In the data rows, 128 means zero.
Some points, one per row:
[182 141  99  95 111 204 135  99]
[112  94 179  75 194  55 136 103]
[128 114  92 123 109 129 149 122]
[148 128  88 166  90 156  93 149]
[200 124  95  96  95 232 120 106]
[138 142 236 150  69 194 164 121]
[ 63 138 160 151 189 103 140 177]
[ 91  99 158 140 157  41 126 141]
[134 110 101 128 153 123 127 126]
[175 127  99 123  74 198 150 123]
[104 135  68 139  81 127 102 166]
[128 126 194  95 192  48 133 107]
[126 100  55 128  77 176 132  84]
[112 166 155 106 170 124 106 107]
[ 93  85 145 103 199  73 152  99]
[113 155 166 106 189  67 113 100]
10 more points follow, each with its number after it:
[143 146 142 139 109 154 155 101] 0
[131 134 161 133 154 113 110 154] 1
[131 108  89 139  86 119 114 165] 2
[118  84 187 143 116  76 195 164] 3
[ 92 130 208  58 188  58 140 101] 4
[175 144 108  85 107 183 149  97] 5
[170 155 149 131 140 117 144  70] 6
[136 104  64 142  98 197 183 100] 7
[133 123 150 142 139 114 110 123] 8
[128 119 207  85 177  75 188  78] 9
Which two of these numbered points are nearest to each point below by angle, seen from the average point of the first points? Their numbers follow each, nearest first.
[114 153 151 141  84 170 137 134] > 0 7
[119 153 186  70 188  47 126  93] > 4 9
[135 105 160 149 128  94 111 123] > 8 1
[126 141 198  82 205  49 102  99] > 4 9
[112 152 138 185 137 104 122 128] > 8 1
[127 117  89 149  94 142  95 178] > 2 7
[151 135 144 109 168 118 141 123] > 9 4
[107 129 212  96 172  77 126 121] > 4 9
[141 140 129 109 150 106 122  94] > 6 4
Here are 10 other points, each followed by its number:
[135 116 130 103 127 177 145 109] 0
[140 117  71 153  79 124 136 158] 1
[104 135 125 139  76 173 123 116] 2
[142 115  47 136  91 178 160  93] 3
[135 148 108 115 143 118 106 145] 4
[119 176 175 134  77 171 149 151] 5
[128  98  57 129  94 172 162  88] 6
[ 92 103 158 143 173  43 102 134] 7
[206 138 108 133 134 111  94 133] 8
[ 37 130 148 114 204  73 120  99] 9
The same question for these:
[157 123 122 123 149 131 110 133] > 8 4
[144 129  91 119 102 142 117 114] > 3 6
[114 156 132 134  80 179 138 123] > 2 5
[165  93  24 156  88 213 170  81] > 3 6
[149 146 140 129 146  99 120 116] > 8 7
[191 126 110 101 106 249 155  73] > 0 3
[145 137 140 112 135 104 115 163] > 4 8
[120 134 203 105 128 139 127 157] > 5 7
[119 124 108 155 134 135 131 106] > 3 6
